In the data rows, 128 means zero.
Some points, each followed by its number:
137 121 137 141 143 142 152 133 124 126 151 142 151 129 196 133 153 113 144  88 120 143 114 111 131 137 131 175 108 0
109 126 146 154 130 137 125 137 148 116 127 132 154 141 151 103 145 121 154 103 137 143 153 120 121 145 147 134 131 1
148 119 102  78 126  97 110 119 108 124 113 116 101 119  87 117  99 128  98 116 106 103 103 127 122 113 107 104 112 2
133 142 141 154 121 140 126 137 143 140 134 129 143 122 121 162 134 142 142 189 148 139 148 136 130 134 127 126 152 3
121 149 128 146 123 127 136 132 127 125 133 137 130 122 127 139 127 141 137 142 130 128 128 178 135 123 133 124 152 4
121 101 117 102 115 122 110 117 111 125 123 123  98 132 104 122 106 109 116 130 113 108 122  88 116 103 112 121 100 5
136 151 129 132 118 130 126 127 126 137 114 123 125 127 102 158 118 150 112 183 124 119 125 177 135 116 124 122 168 6
111 130 155 211 141 182 160 159 169 134 156 131 173 142 197 113 179 129 190 152 128 178 139 119 128 153 163 159 143 7
138 108 106  77 132 106 110 113 109 113 128 121 109 131 101 119 110 107  94  88  98 105  83 104 114 109 110 122  88 8
166 137 137 129 133 126 138 128 136 127 135 124 137 127 128 135 123 142 125 135 130 142 126 147 130 129 139 124 143 9
173 118 124 108 121 118 121 117 123 132 129 118 118 135 106 142 117 121 115 114 116 138 117  99 117 130 124 123 107 10
139 142 165 173 140 142 134 131 159 145 135 131 160 131 146 137 138 141 161 169 195 149 201 142 129 149 143 121 162 11
126 108 100  78 122 110 109 111  97 124 130 122  98 122  98 126 111 123  96  89  90  97  81 107 127 103 117 109 101 12
110 122 119 141 134 136 133 144 133 118 134 122 124 126 122 112 144 123 125 119  97 131 103 114 123 131 132 133 118 13
161 136 103  94 124 102 113 105 107 134 114 129 108 126  79 142  98 146  97 151 108 118 107 140 128 106 109 103 125 14
117 151 162 180 132 135 146 132 158 135 134 146 164 137 172 147 151 148 164 164 196 160 197 156 139 159 148 127 171 15
151 127 108  76 124 102 126 120 106 118 128 134 110 134  94 105 107 119 107  92  99 121 106 141 125 111 113 112 115 16
130 129 108  82 118 106 110 109 106 120 115 117 110 137 104  99  98 125  97  99 131  97 133 129 132 111 104 104 113 17
119 125 127  99 118 109 114 113 122 115 126 126 112 124 111 118 112 127 109 113 131 107 132 119 128 115 115 113 127 18
119 122 109 130 125 133 117 132 116 132 121 112 123 129 117 127 129 130 122 135  80 123  90 122 117 126 129 122 120 19
136 134 144 125 124 127 132 126 135 140 128 129 139 130 126 149 120 141 130 153 162 134 168 134 133 132 130 111 141 20
110 146 187 255 147 199 164 173 193 151 156 142 199 138 242 152 205 142 219 184 180 214 193 117 144 180 178 178 177 21
111 141 179 239 138 189 159 167 185 148 154 142 188 138 194 158 184 147 202 200 174 199 174 137 127 169 167 163 173 22
136 111 109  94 128 113 119 113 115 126 128 126 114 118 114 111 110 115 118  97 113 124 118 104 126 118 119 124  97 23
116 135 117 119 125 120 121 122 123 139 122 133 121 114 110 145 100 137 108 167 152  97 142 161 137 115 114 118 153 24
110 118 125 127 121 126 129 122 113 144 124 135 111 120 109 143 119 124 123 174 128 106 132 103 124 115 122 118 110 25
113 131 176 177 132 143 129 138 158 137 135 140 153 136 175 118 142 129 173 146 202 158 218 142 135 161 144 131 159 26
125 118 124 121 138 126 124 121 119 132 137 133 116 123 139 138 122 121 129 132 131 116 112  85 117 125 126 119  98 27
114 126 128 135 131 135 134 131 128 139 134 125 130 130 144 146 138 123 142 156 113 135 119 115 131 138 134 134 126 28
120 129 118 134 130 146 144 130 120 125 121 117 131 132 132 111 126 135 125 123 111 122 105 132 138 134 125 156 139 29
133 163 133 144 125 124 135 129 134 131 118 125 147 126 114 163 115 157 129 192 123 128 120 208 150 120 136 120 189 30
107 111 122 117 131 131 129 126 114 116 130 111 119 132 131 106 125 109 112  84 121 114 111 113 125 124 121 138 104 31
142 126 106  93 118 106 113 111 111 121 123 121  96 126  86 120 112 123 102 121 110 102 108 129 124 106 114  99 115 32
169 127 137 107 122 117 120 111 119 139 120 127 123 127 102 158 110 127 118 147 138 129 135 110 124 119 116 110 128 33
New points follow, each followed by the numbers of its two nearest points above by angle, seen from the average point of the numbered points, nearest first.
131 134 129 105 125 113 124 125 125 126 123 127 120 123 134  97 113 120 122  89 143 114 152 121 136 119 123 116 114 17 18
126 111 133 150 134 140 136 133 146 131 132 124 136 133 150 123 152 122 144 124 114 150 120 107 121 141 132 131 122 7 0
138 124 135 135 134 117 117 137 137 126 128 127 141 131 133 124 133 132 152 116 159 151 178 134 138 131 134 127 131 26 11
 96 109 114 116 134 125 126 118 119 130 131 123 119 126 132 111 109 116 111  98 113 106 112 103 132 119 130 145 107 31 23
162 141 120 113 126 121 122 131 117 117 131 127 130 131 124 124 131 128 118  92 112 129 103 151 137 116 118 133 124 16 8
123 123 115 102 115 115 119 127 120 125 134 126 114 131 110 124 121 126 113 113 108 117  99 111 126 118 125 116 117 12 8
 96 115 138 147 125 140 137 128 143 131 133 137 134 129 151 110 144 116 146 125 134 137 150  96 110 147 135 134 116 1 7
121 127 107 107 112 112 126 115 110 140 112 132  99 116  84 170 102 131  98 207 103 110  99 110 119 114 112 108 118 25 14
106 129 136 168 140 159 138 134 153 123 139 135 148 131 176 119 159 126 153 129 115 144 134 112 127 148 140 157 132 7 21
183 155 153 116 123 110 128 125 142 140 124 143 155 135 130 149 116 155 139 156 228 157 221 173 143 134 123 103 161 20 11
106 134 127 133 138 144 137 134 131 135 123 125 131 125 147 120 129 127 117 135 132 114 132 131 138 132 126 146 119 29 31
159 125 131 123 132 127 137 111 129 136 119 143 126 136 132 159 119 124 138 151 148 146 139  92 123 136 121 113 115 33 10
185 137 112  86 125 101 110 119 111 123 118 119 107 130  72 142 102 139 104 137  96 126  98 152 137 112 112 100 133 14 2
163 134 118 103 122 118 124 125 120 110 130 130 131 131 121 127 126 126 121  92 102 127 100 142 136 123 129 109 125 16 8
108 125 151 158 133 140 147 136 156 138 129 133 150 140 152 108 148 133 153 139 162 142 184 158 125 148 140 129 153 26 15
112 121 128 139 121 125 133 127 122 125 133 127 119 118 115 136 122 130 124 154 113 125 121 111 131 132 128 125 121 25 19
131 140 140 146 138 134 135 130 136 127 140 147 138 131 162 142 145 123 133  98 139 143 126 137 132 128 144 137 132 0 1
123 114 119 105 127 117 124 126 120 121 123 124 120 129 112 129 129 115 103 115 100 117 102 108 119 116 128 135 109 8 12
129 132 137 185 138 156 143 158 159 125 137 125 147 140 163 123 164 127 161 116 106 153 106 113 130 145 152 159 134 7 21
136 130 113 106 124 113 124 126 115 138 119 124 108 130 100 157 109 137 109 136 115 119 117 145 124 117 114 110 129 14 2
120 124 119 128 123 120 120 116 112 149 120 137 109 114  93 170 100 128 116 209 125 110 124 102 121 113 107 103 125 25 33
138 133 133 152 144 145 150 139 128 127 148 135 139 135 180 144 156 119 153  91 118 137 104 127 132 140 143 170 116 0 7
 96 117 128 126 120 130 130 131 124 112 131 124 117 133 127 110 128 121 126  99 127 111 121 135 129 122 127 127 132 31 18
125 119 122 109 117 119 127 123 120 135 118 134 110 128 111 133 117 119 123 139 129 120 139 100 119 128 122 115 120 5 25
121 124 121 107 115 118 116 128 122 130 119 134 112 123 101 148 116 124 115 167 137 120 139 115 121 119 123 116 125 25 33
164 118 118 112 121 126 117 131 132 119 117 126 116 133 111 130 115 117 123 121 103 135 117 104 121 117 125 123 101 10 8
118 152 129 118 125 119 116 129 124 120 122 123 134 129 120 113 124 138 122 107 142 122 144 182 138 130 137 128 144 4 17
138 119 121 108 146 124 136 121 111 120 131 131 120 137 164 120 131 110 106  76 138 125 124 114 136 117 121 159  99 31 0
138 142 122 101 129 108 120 117 122 126 115 131 116 126  97 125  97 145 109 137 137 115 141 163 134 118 114 106 136 14 24
161 129 122  90 122 115 119 114 111 114 124 126 125 131 119 113 123 131 114  80 124 123 123 136 129 115 119 121 108 16 17
145 136 138 133 131 132 125 139 122 122 137 145 138 132 162 145 140 123 145  96 150 143 139 136 127 139 142 142 122 0 1
117 134 124 135 138 123 124 138 129 134 126 114 128 121 120 119 121 132 134 130 129 123 139 156 133 134 129 121 146 4 30
123 138 143 176 142 148 147 127 137 131 141 135 143 130 168 127 151 129 138 123 125 143 119 130 133 135 140 169 139 7 0
 97 116 121 101 121 123 127 134 115 119 127 126 121 116 134 119 121 118 109  94 115 108 117 114 129 122 123 124 106 31 12
131 119 135 146 124 136 130 139 133 126 131 129 128 130 132 114 142 121 143 132 101 136  93 114 121 133 136 137 116 13 19
105 137 115 114 126 128 120 135 120 124 126 110 120 119 108 135 110 132 118 139 104 105  96 148 136 120 125 119 133 19 12
125 124 114 108 115 122 132 122 111 131 121 131 116 123 120 142 119 125 114 128 105 117 111 108 124 114 126 120 105 12 8
120 116 149 179 133 148 135 141 155 128 140 139 155 143 148 131 168 128 164 132 122 166 135 115 125 147 142 135 128 7 21
186 146 120 108 128 114 123 125 121 138 115 122 122 119  83 157 106 148 110 159 120 143 102 169 130 115 125 105 143 14 6
128 119 113  95 125 111 115 114 118 122 119 123 109 122 100 116 100 122 105 116 128 113 137 128 127 117 112 104 112 17 18
127 143 165 193 132 159 149 141 157 143 149 152 166 142 207 147 172 139 172 142 161 176 169 138 139 159 150 167 138 21 22
